One vector is turned by the same rotation once a step. Each row is the vector after some number of steps, and that number follows the row.
The counts run from 0 to 171.
[-18  10 -18  28  24 -11  12  14  12   2 -12   6 -25  -1  19  41  19  -4
  25  -7 -32  15  12  18  41  37   1 -14  51   3  -6 -15 -25  -5 -21 -24
   0  24  36 -16 -20  -4 -42 -11   5  18   7  22  17  -7   8 -13 -27  -3
  34   1  13 -16 -31  -6 -23 -25  -7 -20  17   2  13  13 -24  38 -15 -19
 -31 -28 -42   4  31   1  -6   6 -14  -4   8   8   9  27  19  38  47  17]  95
[-16   6 -20   8   6 -25  -6 -19 -19  -4  24   5  44   9 -22  38  38 -23
  18  46 -36  16   1  29  15 -26  -5 -33  22   2   1   5  -1   6 -15   0
 -42   6  12  42   7  -7 -12  26 -28   0 -30  -5   5 -17 -43   1  11 -36
 -10  33  19 -24 -35 -27   3 -30  19  -6  11  12   9 -10 -29  13  27 -19
  28 -18 -18  24   8   5 -46  14 -14 -21  -8 -23   8   9  -7 -23  22  -6]  111
[  0 -31 -14  -5 -16  17  -1 -10 -17  -3 -13 -16  19  18  19  -1   5  -4
  30  35  -1  48 -12  23  18  25   2 -10  29 -21  -5  31  -5  36 -24  14
 -53  20 -14  20   2  36   6  -5 -27 -16  15  10  33  -7 -34 -26   9 -12
  -7 -32   5 -28 -38  18 -12   5  19  36  12   8  31  -1 -65  29   6 -37
 -26   2 -10  19  27  26 -21   5  -3 -51  -3   8 -25  -6 -10 -19   1  13]  102
[ 23 -29 -23 -33  11  21   8 -22 -33   7  20   3  22 -13 -25  51  33 -12
 -29 -18   1   6 -40   3 -21 -37  -6 -38 -11  -9 -30 -25  -5   4 -10 -15
 -15   2  22  33 -20 -15   4  -3   0 -13   5 -29  -5 -36  -1   3  43 -31
 -40  26  -8 -17 -14  28  15  15 -12  -7  -2 -19   4  -5  11  -9  23  12
  29 -29  -2  23  21   1 -21 -13  14 -25  -2 -10  21  16  -1 -54  26   2]  143
[ 22  -7 -26 -45  27  27 -11 -17 -36  18  28  -8  31 -16 -22  41  19 -28
 -20   0  -4   1 -30   5 -16 -56 -28 -41 -19   9 -17 -19  -7  -1   6   3
 -28  -8  15  23 -12 -16  -8   3 -18 -15 -27 -26  -7 -34 -13   9  38 -37
 -31  31  11 -13   1  11  27 -17   1  -8  -6 -13   4 -10   2  -7  29   7
  32 -11   7  21  20  -2 -22   6  21   1 -14 -16  16   8  -6 -42  24  -5]  142
[  3  -5  -5  26   6 -27   3  20   8   4 -31  19 -43  -3  39 -52   6   1
  52 -11 -11  12  24 -39  18   4  19 -22  -4  11 -18 -20  -1  32  10 -29
  22   4  14 -25 -13  12  26 -37  17   9  10  12   9 -15   1  -6  -5  21
  11 -24   3   2 -26  23  -4  57  -1  -3   4 -10   0  30 -18  -4 -26   3
 -16  -9   1 -34 -12  17  16  -4  -8 -22  34  11 -33 -26  21  -5  10  60]  42
[ 28 -11   5 -13 -31  14  -5  -6  -5 -11  13 -13  27   1  -6   7  -3  -6
  20  28  -4  31 -23  18   0  40 -12  -3  12 -22   7  31  -9  38  -4   9
 -36  20 -24  18  19  48  17  17 -31  -8  26  -6  23  -5 -53 -17  -4 -37
   4 -13   1 -25 -28  14 -19   0  10  32  15   1  36  -6 -47  25   3 -10
 -17  -1  11  32  27  17 -25   7 -14 -42  -7 -11 -25  12  -3 -22   5  20]  101
[ 57  32  18  23 -21 -41  12  11  -7 -12  44  22  14  13 -27  -6  27 -19
  30   7   6  14  14  16  -5  10  -2  -7 -35  14  31 -11 -11   0   9 -25
  33  -3 -25  22  28  17  40  17  -8  -1 -12 -30 -13 -19 -53  49 -10  -9
   4  15   1  15 -37  -1   5   3  11  -8  18 -13 -24   0  -6 -20   1  33
  16   7  31  42  -5  -7   5  20 -26 -11   7 -30 -32  12  30 -22  -8  14]  48
[-21 -39 -63  -8  -7  10   0  -1   4  -9 -30  -2  10 -10  27   1  11  -8
   8  12 -28  28   4 -17  13  -9   4 -39  20  13 -44 -18  -3  49   9   8
 -51   5  43   9 -30   4 -17 -12  12  -2  10  15   8 -26  21 -27  40  23
 -29  10  21 -31 -36   2 -11  22 -24   3  -2  31  23   5 -21   8  44 -30
   6 -24 -17 -18  19  -6 -25 -12   5 -27   7   2  -6   8   0 -31  36  22]  124
[  1 -29 -17 -35  26 -16  16 -11 -26  36 -10   6  -7  -2   5 -18   8  -4
 -12 -21  13   2 -11 -50 -28 -58  11 -25 -25  -7 -39 -46   2  -5  22 -14
  -9  -5  17   4 -24 -27   7 -42   8 -14  -4  -8 -10 -15  15  17  24  10
 -41  -3  -3   6   5  47  47  60  -8  -9 -21 -11  -9  12  20  -5   3  19
  11  -7   9 -12 -12   7  -2 -17  24  -4  22  10 -10 -27  21 -44  -8  20]  10
[-33   7 -33   0  23   0  21  22  -2  40 -24 -11 -25  21  44 -23  -1 -20
  41   2  -9  24  27 -43  24  -4  30  -8  39 -17 -21 -51 -20   6  21   7
  -7 -24  23 -28 -18 -24 -48 -42  -6   8  -2  45  10   8  43   2 -38  28
   3 -25  19 -11 -16   0  11 -11 -10 -11   3   7   7   1  -5  26   3 -18
 -15  11  -4 -12  18 -20   5   2  -4  -2  -1  24 -15 -12  35  39  14   3]  74
[ 29 -40 -30 -24  -6  16   9 -21 -22  -6  21 -21  68  -5  -6  -2  27   0
 -17  26  -5   0  -4 -15 -36 -24 -26 -16 -19 -10 -11  -8   9  26  27  17
 -42  -8  -7  35  -4  30  20  18 -23 -13   0 -22  -1 -12 -12 -12  11 -30
 -30  14   3 -20 -20   9   4 -23 -17  46  11  50  34 -28 -18 -16  31   9
  26  17  21  13   9  -4  -4   1  -1  -5 -20 -33 -32   7 -17 -38   7  -1]  121
[ 16  13  48  19  20 -20  25  18   5   7   9  31 -47 -26  -5  15  10  16
  10 -35   9  -7 -20  -7  -1  20   9  23 -14   9   6 -25 -32 -25 -19 -53
  42  14  -5  -6 -15  -4  13 -12  42  19  18  -9  -4  -7   7  29 -34  20
  28 -14  -4  16 -18  34   0  35  -6 -19   2 -26 -12  11  22  17 -60  25
 -31 -24   5  -9   7   8  26 -20 -27  -3  39   6 -13  -1  25  16  -8  22]  33
[ 21  19  27  17  18  -6  15   1 -15   0  36 -25  30   6 -24  46  28 -11
  -1  17 -15  -2 -24  28  -7  28 -19  21  17 -18  29 -16 -28 -43  -8 -14
  -3   5 -27  24  19  13 -15  38 -10  17  -8   6   8  -4 -20   7 -51 -32
  33  12   8  -7 -14  -4 -20 -86  10   3  20  11  26 -26   3  11 -23   6
  -9   6  -1  36  32 -18   0   9 -19  13 -20 -20 -18  20  -2  31   5 -24]  98
[ -7 -38  48 -24   6  -4   5 -15 -10   9   2  21   6 -23 -13  16  13  21
 -16   3  12   1 -33 -20 -41 -19   4  16 -12  -1 -11  -3 -26   4 -15 -25
 -19  39   0  50 -26   0  29  -3  22  -6  27 -25  -3  -7   1   5  20 -11
 -26  -4 -19   0  -7  82  11  44   3  24 -19 -10   6  -4   3  25 -49   6
 -11  -8   8  -6   6  45 -12 -25   4 -33  28   2  -2 -27  -5 -29 -19  15]  165
[-12 -46   1  12  -7  -2  40  -2   4 -10   9  -3  17  -7 -16  44  41  22
 -12  11 -12   9 -18   0  -7  32  15  12  25 -20 -20 -20 -26  19 -42 -32
 -37  33  28  55 -23   1   2   7  29  -2  41  -2   6 -36   0  -2   6   0
   1   1   2 -18 -45  32 -10   7 -19  12  17  29  25 -19  -8  29  -9  -7
   6 -38 -17  23  26  -1 -12 -16 -19 -42   3 -11   3   1  12 -20   7  18]  114
[ 25   8   5 -53 -14  23 -46   0   9 -13 -15  21  15 -15  18 -11 -35  -9
  -1  12  31  26  -4   7 -35 -44 -22   2 -56  42  24  17   3  17  42  28
  -6 -30 -41 -27  12  19  24  12 -17 -15 -26 -27 -10   4 -13   4  16  12
 -35  -1 -11  17  24 -20 -19 -12 -14   0  -7   6 -18   7  -4  -3  10   1
 -17  15  38 -26   6   7   9 -28   4  18  -5  18 -12   4  12  -8 -35 -23]  6
[ 46   3   4   3  26  -3 -16   6   6 -24 -18  15 -17 -56 -12  53   6   9
 -19 -26  -8 -27 -12  26 -13 -18 -35 -14 -46  39  -3 -34 -24  -5   9 -24
  38   4  16  -7 -20  14  12  17  22  11 -28 -10  -8 -22   8 -10  -4 -15
   9  28  -6   9  16   3 -32 -12 -27 -18   2 -13 -12   9  25  -8 -34  19
  -3 -38  -9 -31  22  -4  20 -25 -10  33   5 -17  10  35  -4   9  33  19]  159
[-39 -48  10 -48   3  29  16 -21 -26  11  -3 -12  30  -3  15  16   5   5
 -14  21  14  25 -33 -22 -17 -28   8  13  24 -14 -17 -14  -7   9  -8   5
 -67  11   8  28 -19  -7 -21 -16   7 -11  22   1  15 -11  14 -11  20   3
 -40  -9   2 -12   4  41  17   8  -5  27  -7  24  17 -16  -7  26   2 -32
   4   0   5  -1  18   5 -19 -23  15 -30  -2  12   4 -26   0 -18 -24 -20]  134
[-41 -26 -45 -12  15   7  10  -7  13   0 -33  13   2 -10  34  30  20   4
   0  12 -34   5  10 -12  25 -19  14 -26  38  15 -37 -36 -17  21  -4   1
 -34   5  52   8 -36 -17 -39  -6  27  -1  -4  27   3 -17  40 -17  19  15
 -14  21  26 -19 -18  -2  -6   1 -14 -17  12  26   7   6  -7  27  33 -30
   0 -39 -34 -22   6  -7 -24 -19  -7  -5  11  12   5  -8  13  13  36  13]  125
[-22  -7  20 -41  16  30 -16   4  19 -12 -25  31 -17 -33  24  62  -9  19
 -24  -1  12  11 -33  27   4 -14  -6  20  19  23  -6 -16 -33 -10 -19 -10
 -17  14  20  -8 -40  -5 -30  10  32   9   5   3  12  -6  25 -17   5  14
  -9   4  -2  11  17  -1 -32 -22 -18 -26   1  -6  -8  -3  15  55 -27 -30
 -25 -34 -10 -32  39   1  -3 -34  -2   0   8  36  25   4  10  26  -5  -8]  147
[ 15  -3  23 -39 -14  16  -4   1   1   6  -7  40 -15 -13  16  -3 -30   2
  26 -21  35  39 -29  -2   4  -8   8  -3 -24   2 -13  11  -7  18 -15 -14
  -4   9 -14 -13  -2  13  29 -23  10  -6  31 -25   8  -9 -21  13  25   9
 -25 -32 -16   6  -6  41   1  64   6   0  -6 -52 -18  28  -8  17 -30  -3
 -35  -9  37  -6  15  26  -2 -14   7 -44  31  29   0  -9  24 -31 -26  23]  20
[-26 -48   3 -39  11  30  26 -21 -10  17  -5 -12  19 -15  23  17   9  20
 -40  11  13  -3 -32 -27 -29 -20   6  22  20  -9 -34 -31 -16   8 -12   5
 -51   5  21  22 -30  -9 -12 -15  23  -9  38   7  10  -2  48 -18   5  12
 -36 -15   0 -12  -2  36  15   6 -22  27  -9  23  37 -19  20  36  -4  -4
  -3  -7   6 -16  34   3   2 -31  12 -28   2   9  -3 -28   3 -11 -16  -7]  135
[ 27 -10 -13 -28 -22  13  31   0 -31  11  37 -15  25  34   7 -42   7 -17
  24  -8  24  35 -18 -26 -20  22  10   3   0 -46   7  -1   7  21  11  -2
 -15 -21 -32   5  30  30  17 -23 -24 -24  33 -21   5  -7 -32  17 -21   6
  -3 -34   5  -4 -32   8  17  13  -2  28  19   4  15  -1 -18  -2  21  19
  -3  37  48  34  11 -19  -5  13  -5 -38   0 -13 -36   6  35 -37 -31  -1]  70
[-26 -17  48 -26  13   2  11  -1   5   2  10  32  -6 -25   1  39  10  20
 -34  -1  16  -2 -12  -5 -40 -29  15  39  -5  26   3 -49 -18 -27 -16 -20
  -5   1  11  25 -22 -26   6   3  53  -3  16 -10 -18   3  31  29  -2  39
 -11  11  -2  26  -2   7   1   3 -19 -11  -4  12 -24  -7  46  29 -31   3
  -6 -22  19 -24   8  -9   9 -45 -10   5  17  19  18 -12  26   8 -38 -18]  2
[-11 -18   2 -53 -37  37 -22 -22  -1 -13  12  15  46  -2  11  36  -9 -19
 -11  36  18  34 -24  42  -9 -14   1  -7  10   7   3  28  -3  29  -7  26
 -53 -13  -3  20   0  10 -10  24  -9 -19   6 -28  11 -12 -38  11  36 -10
 -40   5   0 -10  -7  -9 -17 -20  -1   0   2  13  -6 -16 -23  30  27 -33
   0 -20   5  10  34   8 -33 -17  13 -45  -7   6  14  11  -2 -18 -26 -23]  132
[ 18 -14 -15 -50 -34  44 -22  -9  -8 -46  10   7  34 -15   7  46  -6  -7
 -12  25  12  22 -30  51 -11   0 -13   2 -14  17  13  21  -3  26   2  19
 -43  -7 -14  18   3  24   8  33 -16 -20  11 -38   2 -17 -42  -8  30  -5
 -23  11   2 -11 -13 -24 -30 -35 -13  -1  21  14   1 -14 -12  18  30 -22
   3 -20  19  13  37  -6 -28  -2   3 -20 -23  -9   3  35  -2 -27  -3 -12]  131
[ 17  -1   0 -55  -4  27 -46 -15  -7   5  -6  25  31  -8  15 -15 -36 -12
  16  28  24  34 -12  -2 -23 -65  -8 -13 -44  21  14  12   9  15  31  36
 -19 -28 -26  -3   7  10  11 -17 -29 -16 -37 -24   5  14 -21  13  23  -4
 -44  -8   2   3  22  -5   2   4   5   4 -13  -5 -22   1 -10   4  20 -17
   2  28  15 -27  -4  16  -4 -12  22   9  -2  15 -12 -15   3 -28 -31 -18]  7
[ 32  -9  36 -34  -4  24 -13  12  11 -22  -1  18  -1 -33  16  18 -22  26
 -31  -9  30 -17 -25   1 -36 -16 -19  45 -51  37  21 -25  -9  -4  26  -6
  29 -22 -18  -2  -6  21  26  13  22  -9  12 -40 -24   6  15  21 -10  23
   1   7 -13  28  19  -5 -26 -15 -18  -4   8  26 -13 -15  27   7 -28  22
 -13  -4  39 -21  22 -13  29 -34  -3  16   3   6 -10  19  19  11 -31  -5]  4
